In the data rows, the value 128 means zero.
Here are some points, one per row:
[ 95 181 122 158 120 140 196 173 143 171 124 157]
[ 95  60 140 189 143 120  77  83 113  98 116  63]
[151 163  98  92 122 137 147 156 137 158 111 188]
[142  60 179 127 143 118  48  66 100  44 154  46]
[110  79 134 173 136 131  95 106 125 120 111  85]
[103 189 133 144 110 148 209 166 143 172 137 151]
[ 86 116 126 188 123 120 133 122 133 132 115  98]
[171 115 158  49 143 116  84  92 108  75 161 122]
[106 187 132 155 116 147 209 175 151 177 128 156]
[158 128 116  85 128 119 111 120 128 120 130 146]
[127  65 135 159 141 130  71  91 108  93 132  69]
[124 136 121 136 123 118 140 139 137 148 110 156]
[146 128 113 114 127 119 111 124 122 130 114 147]
[171 170 100  76 124 120 146 157 137 144 113 189]
[155 112 122  86 133 128  97 113 122 107 130 139]
[ 80 171 128 172 106 143 191 159 146 164 127 136]
[125  34 178 132 150 117  33  50  98  19 179  11]
[131 144 105 118 125 131 132 141 139 149 118 159]
[119 105 119 153 135 126 107 121 128 123 115 117]
[124 203 102 117 112 149 209 185 159 184 118 184]
[145  81 150 103 143 109  65  87 100  59 155  76]
[ 89 158 137 166 111 150 200 158 142 168 129 131]
[133 106 115 126 135 120 101 116 118 121 118 128]
[135 106 128 125 128 123  88 112 112 104 124 117]
[102 131 127 172 118 136 151 141 136 146 115 137]
[ 75 126 140 211 123 136 153 136 139 159 125  94]
[128 171 113 132 118 135 167 156 150 175 105 166]
[ 98 147 126 169 118 140 167 144 150 157 117 126]
[153 183  98  87 118 131 163 169 137 171 115 191]
[148  47 185 108 148 111  46  61  95  20 164  39]
[168 107 141  72 136 123  76 101 111  70 162 108]
[ 76 120 136 205 123 134 144 123 141 144 115  87]
[113 176 116 136 113 141 185 167 142 178 121 171]
[105 133 125 177 126 125 144 135 129 157 105 130]
[151 121 111  93 124 126 118 126 117 126 118 153]
[135  84 131 125 135 129  90 100 115 100 125 105]
[120 107 118 146 130 119 109 119 127 124 122 119]
[152 115 123 109 131 120 105 119 125 114 128 130]
[ 97 148 130 175 113 142 173 149 151 163 122 135]
[105 192 115 145 112 147 207 174 147 175 119 164]
[155 183  94  77 117 128 169 171 133 182 108 205]
[157 126 102  97 134 121 117 131 121 141 129 144]
[122 140 113 135 134 118 135 140 137 155 109 148]
[146  83 147  96 146 115  70  90 108  87 149  92]
[131 125 114 145 132 131 134 136 132 143 114 144]
[116 190 112 134 114 135 186 174 151 175 121 175]
[ 91 176 138 157 115 146 204 160 146 168 126 145]
[113 171 110 132 118 127 179 171 145 179 114 165]
[104 132 128 169 126 132 147 138 141 160 120 126]
[133  37 171 143 158 121  39  55  98  44 153  26]
[129  65 162 129 145 116  59  70 104  60 157  57]
[150  80 170  89 138 113  58  73 100  42 167  63]
[107 158 118 147 124 134 177 156 150 170 115 160]
[ 57 138 155 211 114 148 168 137 138 143 131  88]
[108 132 119 160 120 131 150 141 140 158 121 133]
[109 154 115 152 108 143 177 157 145 160 117 151]
[123 159 111 130 120 130 162 158 149 166 102 164]
[138 133 115 134 129 118 135 136 127 141 107 144]
[155  97 137 100 139 118  73 107 109  85 148 108]
[ 81 136 138 192 125 138 176 147 143 150 126 114]
[179 150 111  48 129 122 121 138 116 130 142 175]
There is one direction along which these points spread out most. How far along it is each point below, from 0 to 99? 50 is the average, and the first point above lies past it.
[128  39 198 138 151 114  31  40  95  19 182   0] 8
[140 107 115 114 138 108  95 109 115 117 126 118] 41
[132 145 115 132 128 132 149 151 132 159 113 163] 59
[ 82 146 138 181 115 143 173 148 146 152 127 121] 59
[131 237 103  79 105 146 231 198 147 208 119 229] 83
[160  86 158  72 141 127  74  86 105  56 167  95] 28
[143  68 145 135 139 121  75  78  99  88 128  85] 30
[133  71 142 139 133 130  85  86 107  82 142  85] 31
[129  81 142 139 139 123  78  90 109  93 136  87] 33
[139  83 141 108 138 122  75  97 108  86 143  89] 32
[152  91 142  96 136 118  69  91 113  76 157  93] 31
[133 202 104 109 118 132 197 181 154 186 108 203] 74
[156 135 108  79 135 124 111 136 118 128 126 160] 50
[114  47 148 168 137 121  67  76 115  77 129  56] 26
[126 188 101 131 106 135 194 175 146 186 106 187] 72
[ 89 108 136 194 125 124 131 126 130 135 111 101] 48
[133  72 147 119 140 123  69  83 100  69 154  72] 27
[ 77  81 145 219 136 124 117 110 138 124 110  76] 42
[ 80 107 138 199 130 131 128 123 143 130 108 102] 48
[173 111 143  64 146 119  87 106 109  85 159 123] 36
[ 89 160 130 171 118 138 187 156 147 158 117 133] 63
[150 180  96 103 122 123 173 171 149 180 103 192] 68
[128 193 105 104 113 140 189 177 147 184 107 196] 72
[137 190 108 110 118 133 184 174 149 177 114 190] 70
[143 180 109 112 118 132 170 161 148 179 108 184] 67
[139 238 101  87 103 145 235 209 163 206 126 228] 85
[174 160 102  62 128 116 125 141 124 138 120 178] 55
[162 103 139  84 136 118  80 104 111  96 142 117] 36
[145 103 128 110 138 117  97 105 114  98 122 119] 39
[160 131 108  93 132 136 116 131 127 124 130 153] 49
[148  85 135 109 142 122  73  94 107  84 149 105] 32
[101 135 127 187 121 139 153 137 134 151 114 130] 56
[147  82 141 116 143 121  74  90 107  77 144  91] 31
[122 118 116 130 130 129 100 117 123 131 119 125] 46
[131  43 189 136 149 114  31  56  97  33 168  22] 13
[120 153 100 122 125 120 150 150 140 156 113 158] 59
[107 191 122 137 116 142 215 179 155 179 132 162] 72
[161 188  90  83 116 120 174 174 145 166 108 213] 69
[ 92 170 126 161 111 147 198 164 141 171 123 152] 67
[171 184  81  60 118 127 151 165 138 174 105 202] 66
[173 144 105  44 130 130 110 135 125 125 137 174] 50
[122  31 192 140 150 116  28  43 100  25 170   8] 10
[150 107 123 111 135 115  95 112 120 109 131 126] 41
[167  94 149  73 144 123  65  88 102  67 163  87] 28
